One turn sends every row of this set to another row. A few are shown first. Where does it send the rows asked after them?
Lifir: [ 1.73 -0.69  1.82  1.11  1.52  2.57 -0.90 -1.24  0.42  4.71  2.72 -1.58
  1.20  0.17 -1.45 -1.19 -0.24 -1.89  1.37  2.55  0.76]
nozes: [ 1.71 -3.00 -0.27  0.47  1.37  0.88 -1.30 -0.02  1.62  2.68  3.93  0.44
  1.91 -1.93 -2.12  1.56  1.07 -1.60  1.49  2.06 -1.28]
sagu: [ 0.89 -0.84  2.15 -0.41  1.60  1.09 -0.39 -2.23  1.11  4.47  2.29 -2.82
  0.56  2.05 -0.45  1.33 -0.12 -0.54 -1.32  1.05  0.29]
fazu: [ 0.22 -1.74  3.28 -2.06  0.31  2.93 -2.08 -0.95  3.10  2.24  1.97 -2.29
  0.41 -1.73 -1.41  1.79 -0.05  0.37  1.16  1.10  0.18]
Lub: [ 0.59 -0.63  0.50 -1.85  1.05 -0.14 -2.77 -1.76  4.00  1.85  1.76  0.72
  0.83 -2.71 -0.98 -0.91  1.15 -2.17  0.72  4.24 -1.09]
Fek: [ 0.46 -1.95  2.24 -2.86  0.38  1.62 -2.47 -1.78  2.92  2.20  1.76 -1.42
  1.53 -0.38 -0.23  2.88  1.19 -0.30 -1.10  1.51 -0.15]
Puni: [ 0.86 -0.48  2.87 -1.98  3.18  2.07 -1.33 -0.78  0.70  1.79  4.63 -0.66
 -0.24 -1.79 -2.55 -2.48  2.23 -2.67  1.54  2.06 -0.69]
zepo: [ 1.68 -1.11  0.50  0.82  1.86  1.00 -1.36 -1.60  0.29  4.45  2.64 -0.45
  2.35  1.55 -0.54 -0.22  1.04 -2.14 -0.21  2.79  0.30]
mikup: [ 1.97 -1.23  0.47 -1.50  2.80  0.39 -1.82 -2.21  3.40  1.18  1.87  0.01
  0.45 -3.75 -0.33 -0.72 -0.31 -2.90  2.32  2.50 -0.32]
nidem: [ 1.34 -0.34 -0.28 -1.92  3.36 -0.16  0.55 -0.87  0.81  2.05  4.19 -0.20
 -0.83 -0.49 -1.16 -0.37  2.72 -3.06 -0.32  3.75 -1.08]
fizot: [ 2.47 -2.01  1.35 -0.18 -0.13  3.28 -1.19 -0.86  1.81  2.44  4.17  0.67
  1.46 -2.37 -1.90 -0.17  0.56 -0.87  1.72  1.77 -1.22]
zepag: [-1.60  0.24  0.98 -0.49  3.68  1.02 -2.64 -1.99  1.35  0.59  2.91  1.18
 -0.80  0.39 -0.95 -0.35  0.92 -4.19 -0.81 -1.63 -1.48]
fako: [ 0.52 -2.19 -0.25 -1.86  1.45  0.73 -0.47 -2.02  3.10  1.90  2.57 -0.51
  1.16  0.03 -0.03  3.69  0.38  0.19  0.23  1.27 -0.22]
bopa: [-1.76  2.11  0.49 -0.74  3.03  1.69 -1.20 -2.68  1.73  1.16  3.68  0.22
 -1.57 -0.45 -1.21  0.42 -0.62 -4.84 -1.28  0.53 -0.60]
lem: [-0.84 -0.71  2.59  1.20  1.10  0.12 -1.58 -1.98  1.27 -0.17  0.09 -1.81
 -0.38  0.08 -0.34  2.82  0.07 -1.40 -1.91  1.42 -1.04]
libav: [-2.24  1.06  2.67  2.48  1.40  1.56 -1.39 -2.27  2.60 -0.04  1.80  0.01
 -1.15 -0.75 -2.10  0.36 -1.25 -1.62 -0.09 -0.01 -1.24]
nat: [-3.31  1.15  1.76 -0.26  2.26  1.06 -2.57 -0.91  2.24  2.01  2.60 -0.37
 -1.95 -0.46 -2.61 -0.28  0.79 -4.24 -1.47  0.68 -1.52]
verib: [-1.46 -0.06  2.61  1.78  0.99  2.23 -0.38 -3.19  2.06 -0.53  2.04 -0.21
 -0.05 -0.20 -1.41  1.03 -1.50  0.08  0.85  0.18 -0.87]
fogeg: [ 0.08 -0.54  0.43 -1.04  3.74  0.54  0.38 -0.41  1.09  2.29  5.07 -0.34
 -0.79 -1.44 -2.95 -1.28  1.80 -2.45  1.97  3.01 -0.79]
Patim: [ 0.32 -1.96  0.80 -1.10  1.31  1.93 -0.19 -1.24  3.25  2.09  2.81 -1.35
  0.01 -1.23 -1.28  2.58 -0.86  0.91  2.46  0.89  0.25]
lun: [ 0.63 -0.87 -0.06 -1.81  2.36  0.16 -1.78 -3.09  4.09  1.65  2.64  0.92
  1.43 -2.97 -0.70 -0.50  0.19 -2.87  1.37  3.13 -0.79]
benim: [ 0.32 -1.37  2.42  0.48  1.65  1.34 -1.04 -1.29  1.07  4.02  2.92 -1.70
  0.81  2.01 -1.52  0.24 -0.33  0.90  0.94 -0.08  0.28]
vav: [ 2.25 -1.37  2.37 -1.13  0.63 -0.35 -1.83 -1.85  2.55  0.29  3.20 -0.51
 -0.80 -2.28 -0.96  1.05 -1.06  0.48 -0.59 -0.86 -2.47]
dar: [ 1.69 -0.85  2.17  0.59  1.36  1.98 -2.06 -1.19  0.27  4.76  2.22 -1.65
  1.92  0.68 -1.00 -0.80  0.87 -2.46 -0.25  2.90  0.45]
Nis: [-0.56  1.19  0.53 -1.40  3.51  0.32 -0.57 -0.15  1.87  1.72  4.82  0.94
 -2.00 -0.55 -2.48 -1.91  1.89 -2.30  1.19  2.08 -0.83]
ger: [-0.91  0.78  3.60  1.51  1.70  2.02 -2.30 -2.84  1.92 -0.51  0.99 -0.52
 -0.69 -0.76 -0.70  0.61 -0.67 -2.71 -1.51 -0.59 -1.10]
faf: [ 2.04 -0.33  2.14 -2.88  2.72  1.30 -1.16 -1.20  0.36  1.69  3.73 -0.38
 -0.38 -0.84 -0.74 -1.62  3.16 -3.26 -0.82  2.77 -1.00]
lefi: [ 1.05 -0.67  3.12 -0.46  0.89  2.32 -0.92 -2.23  1.12  4.12  2.59 -2.14
  0.65  1.97 -0.62 -0.02 -0.21  0.43 -0.43  0.35  0.31]
pakeb: [ 1.82 -1.10  0.99 -1.61  1.52  0.13 -2.74 -0.87  3.26  1.43  1.00 -0.19
 -0.19 -3.45 -0.47 -1.12  0.59 -2.19  1.74  3.58 -0.69]
zuva: [ 0.10 -0.95  1.81 -0.99  0.72 -1.18 -1.39 -2.28  3.54  1.71  3.78 -1.49
 -0.39 -2.55 -2.41  2.14 -1.18 -0.47 -1.68  0.73 -2.53]
kedid: [-1.60  0.71  0.80  2.75  1.35 -0.03 -0.82 -1.51  2.30 -0.24  1.08  0.43
 -1.95  0.12 -1.18  1.49 -0.69 -1.36 -0.76  0.84 -1.43]
logu: [-1.19  1.55  0.91  0.05  1.34  1.68 -0.81 -0.08  1.74  1.69  1.74 -0.49
 -4.52 -0.66 -1.34 -0.70  0.05 -2.97 -0.64  1.23 -1.33]
feb: [-1.84  2.49  0.92 -0.70  0.65  1.74 -2.28 -1.20  1.79  1.02  3.13  1.58
 -2.28  0.57 -1.29 -1.00  0.61 -2.64 -1.38  1.55 -1.27]
Tage: [ 2.15 -2.46  0.18 -0.53  1.19  1.00 -1.10 -0.80  1.64  3.32  3.09 -1.13
  1.65 -2.40 -1.24  2.50  1.26 -3.20 -0.90  3.09 -1.08]
gulut: [ 2.81 -1.41  1.82 -1.22 -0.23  3.50 -1.02 -1.64  1.83  3.05  3.36 -0.88
  1.22 -2.73 -0.88  0.77  0.74 -2.47 -0.72  2.82 -1.04]
ser: [-0.28  0.48  1.84  1.64  1.70  0.36 -1.72 -2.02  1.59 -0.66  0.23 -0.17
 -1.43  0.16  0.20  1.69 -0.04 -2.43 -2.17  0.20 -1.34]
Guda: [ 0.09  1.37  2.30 -2.28  3.74  1.80 -1.15 -1.32  1.76  1.67  4.75 -0.01
 -1.53 -1.41 -2.12 -2.43  1.49 -3.48  0.56  1.24 -0.42]
dugin: [-0.49  0.64  0.87  0.15  4.16  0.71 -2.29 -0.47  0.39  0.42  2.38 -0.51
 -2.45 -0.93 -0.93  0.53 -0.53 -4.66  0.35 -0.72 -0.29]
nop: [ 0.77 -1.76  2.25 -0.83  1.66 -1.01 -2.10 -2.25  2.92  0.86  3.96 -0.84
  0.37 -2.50 -2.10  1.76 -1.11 -0.34 -0.46 -1.00 -2.47]
soku: [ 1.26  0.88  1.96 -2.73  4.16  0.73 -1.60 -0.79  0.97  1.42  3.45 -0.66
 -1.79 -1.08 -0.71 -1.37  2.31 -4.29 -0.80  1.52 -0.45]
Gad: [-0.55  0.96  1.24  0.19  1.66  0.80 -3.35  1.06  0.43  0.21  1.79  0.67
 -3.09  0.02 -1.15 -0.93  0.82 -2.48  0.30  0.35 -0.94]
mugak: [-0.37  0.04  3.95  0.85  0.87  2.42 -1.01 -3.15  1.52 -0.35  0.65 -2.07
 -0.58 -0.90 -0.40  1.45 -1.18 -1.37 -0.84  0.55 -0.51]
fubi: [ 0.70  0.62  0.12 -1.80  3.89 -0.87 -1.11  0.35  1.16  1.50  3.48  0.29
 -2.30 -0.27 -1.20 -0.88  2.64 -3.18 -0.28  2.34 -0.82]
Timez: [ 1.76 -0.92  0.12  1.53  2.05  1.63 -0.26 -1.64  0.46  4.40  3.21 -0.44
  1.58  1.07 -0.97 -0.59 -0.04 -1.64  1.39  2.48  0.52]
bos: [ 1.56 -0.55  2.03 -1.25 -0.38 -0.56 -1.10 -1.81  3.14  1.19  3.07 -1.07
 -1.50 -2.40 -1.30  1.41 -1.03  0.44 -1.69  0.83 -2.65]
Lani: [ 0.59  0.65  0.23 -0.18  2.78  1.60 -0.92 -1.13  0.93  0.18  2.08  1.04
 -3.42  0.18  0.28 -0.83  0.22 -3.03  0.03 -1.08 -1.23]
boluv: [-1.87 -0.74  1.20  2.08  1.17 -0.22 -0.96 -2.13  1.80 -0.35  1.42  0.08
  0.15  0.80 -1.29  2.45 -0.19 -0.01 -0.22  1.08 -1.22]
vug: [ 0.21 -1.55  1.44  0.50  2.36  0.15 -0.53 -1.34  1.04  4.42  2.65 -2.38
  0.75  2.09 -1.31  1.59 -0.25  0.01  0.06  0.61  0.32]

Timez -> lefi
gulut -> fako
Now these:
verib -> faf
fubi -> libav
logu -> bopa
vav -> Lub

One turn sends every row of this set to another row. A few are shown first. Where does it send the rows asked after them?
lutov: [ 0.82 -1.10  0.96 -0.25 -0.51 -1.86  3.58  0.27  0.26 -1.46  2.68  0.05
 -0.69  0.53 -0.98 -0.27 -0.39 -0.74  1.18 -0.98 -1.21  2.15]
vaf: [-1.04  0.29 -2.08  0.98  1.79 -0.25 -0.55  1.47 -0.83  2.26  2.76 -1.62
  0.17 -0.42 -0.07 -1.61  1.70 -0.24 -2.34 -0.47  0.59 -0.05]
Pir: [ 1.23 -1.49  0.93  0.52 -0.58  0.03  1.87 -0.41  0.76 -1.70  0.43  0.35
 -1.29  1.03 -0.27  0.53 -0.80 -1.35  3.13 -0.87 -2.41 -0.11]
rapor: [ 0.91 -1.99  1.77  0.46 -0.82  0.33  1.73  0.26  0.00 -2.02  0.59  0.53
 -1.41  1.65  0.00 -0.22 -1.07 -0.38  2.47 -1.11 -2.23 -0.65]
Giru: [-1.01  0.21 -1.92  0.75  1.74 -0.61 -1.25  1.32 -0.94  2.35  3.10 -1.46
  0.09 -0.75  0.62 -1.78  1.59 -0.04 -1.98 -0.15 -0.14 -0.31]
vedi: [ 0.52 -1.10  0.59  1.34 -0.98  1.02  1.33  1.50  1.45 -0.17 -0.14  0.15
 -0.66  2.71 -0.25 -0.46  0.66  1.90  2.78  0.91 -1.01  0.61]
kez: [-0.18 -0.24 -0.76 -0.19  0.60  0.16 -2.00  0.77  0.97  1.27 -0.96  0.19
  0.33 -1.14  1.22 -0.64 -0.24  0.06 -1.18  2.88  1.34 -1.55]
Peka: [-0.18 -0.59 -0.87  0.58  0.21  0.37 -1.86  1.23  1.02  1.17 -0.79  0.81
  0.35 -1.13  0.66 -0.50 -0.17 -0.51 -0.75  2.71  1.22 -2.57]
mifo: [-0.17 -0.37 -0.77  0.80  0.61 -0.28  3.76  1.48  1.71 -0.06  1.20 -1.86
 -0.66  0.51 -1.07 -0.31  0.96  1.26  1.71  0.41 -1.51  1.93]
beke: [ 1.90 -0.92  0.01  1.92  0.23  1.17  1.33  1.14  2.22 -0.43 -0.26  1.03
 -0.38  2.26  0.15 -0.03  0.60  1.63  2.37  0.28 -0.94 -0.18]
nes: [-0.78 -0.09 -0.37  0.37  1.91 -2.98 -1.12 -0.77 -2.76 -1.76  2.58 -0.77
 -0.92 -1.61 -1.85 -0.06 -0.21  0.61 -1.28  0.74  0.90 -0.30]
tuzuk: [ 0.11 -0.08 -0.31 -0.11  2.30 -2.94 -1.38 -0.38 -3.10 -1.53  2.32 -1.12
 -0.78 -1.50 -1.62 -0.42 -0.52  0.68 -0.60  0.23  1.22 -0.49]
vem: [ 0.67 -0.20 -1.46  1.80  1.21 -1.11  3.09  1.23  1.44  0.48  1.49 -0.61
 -0.53  0.86 -1.41 -0.45  1.79  1.63  2.08  0.03 -1.80  1.42]
todok: [-1.03 -0.09  1.69  1.03  0.52  0.16 -2.19 -0.08 -3.08  0.26 -1.07  1.04
 -2.09  0.17  0.26  0.25 -0.14 -1.49 -1.71 -0.25 -0.32 -0.60]
salof: [-0.69 -0.58 -0.35 -0.13  1.64 -3.23 -1.19 -0.77 -2.67 -1.93  2.68 -0.56
 -0.60 -1.53 -1.08 -0.48 -0.83  0.34 -1.16  0.77  0.93 -0.56]
Liko: [-1.34  0.50  1.36  0.57  0.34 -0.62 -2.12  0.25 -3.32  0.61 -1.37  0.81
 -2.04 -0.16  0.66  0.13 -0.35 -1.21 -1.35 -0.07 -0.31 -0.63]
buzam: [ 1.51 -1.38  1.15  0.93 -0.38 -0.97  2.08  0.19 -0.03 -1.29 -0.07  2.02
 -1.49  1.60 -0.05  0.40 -0.57 -0.95  2.45 -1.38 -2.13 -0.67]
Meti: [-0.92  0.09 -2.24  1.40  1.77 -0.18 -1.08  1.56 -0.66  2.00  3.26 -1.32
  0.19 -0.15 -0.15 -1.34  1.93  0.23 -1.94 -0.11  0.65 -0.71]
nomit: [-0.66  0.31  1.48  0.65  0.97 -0.80 -1.84  0.49 -3.35  0.50 -1.25  1.18
 -2.34  0.01  0.47  0.96 -0.17 -1.62 -1.07  0.05  0.23 -0.33]
paka: [-0.02  0.05 -1.86  1.14  2.06 -0.36 -1.30  1.84 -0.90  2.56  3.26 -1.23
  0.21 -0.73 -0.01 -1.72  1.81 -0.14 -1.37 -0.20  0.33 -0.30]
fabut: [ 0.49 -0.69 -0.62  0.17  1.18  0.33 -1.98  1.18  1.03  1.47 -0.87  0.56
  0.06 -1.39  1.06 -0.20 -0.08 -0.54 -0.55  3.07  1.01 -1.78]
Bavu: [ 1.76 -0.13  0.50  0.69  0.81 -2.02  3.61 -0.04  0.19 -1.89  1.84  0.36
 -0.79  0.09 -1.60  0.22 -0.23 -0.06  1.09 -1.57 -0.95  1.97]
rarum: [ 0.92 -0.12  0.44  0.63 -0.34 -1.58  3.06  0.12  0.39 -1.51  2.30  0.03
 -0.83  0.94 -0.85  0.73 -0.03 -0.68  1.99 -0.95 -0.96  2.98]
Lobar: [ 0.30 -0.22 -1.46  1.09  0.61 -0.37  2.94  0.75  1.61 -0.47  1.08 -1.96
 -0.64  1.05 -1.35  0.18  0.95  1.01  3.03 -0.05 -1.48  1.33]
devip: [-0.44 -0.48 -0.89  0.58  0.35  0.04 -1.94  1.20  0.84  1.21 -1.04  0.46
  0.40 -1.25  0.54 -0.88 -0.23  0.23 -0.54  3.30  1.09 -1.83]
mif: [-1.00  0.29  1.66  1.01  0.28 -0.41 -1.68  0.07 -2.97  0.18 -1.11  1.42
 -2.05 -0.49 -0.20  0.64 -0.26 -1.94 -1.71 -0.03  0.00 -0.61]
vipu: [ 1.33 -0.58  0.20  1.76 -1.19  1.06  0.97  1.21  1.69 -0.32  0.63  0.40
 -0.24  2.51 -0.11 -0.25  0.42  0.77  3.37  0.00 -0.91  0.89]
mubom: [-0.26 -0.08  0.01 -0.40  1.68 -2.67 -1.80 -1.01 -2.74 -1.60  2.34 -1.00
 -0.57 -1.54 -1.19 -0.86 -0.71  0.83 -1.32  0.40  0.96 -0.32]

Giru -> mubom
tuzuk -> nomit
Now these:
rapor -> vedi
Lobar -> rarum
Bavu -> buzam
nes -> mif
devip -> vaf

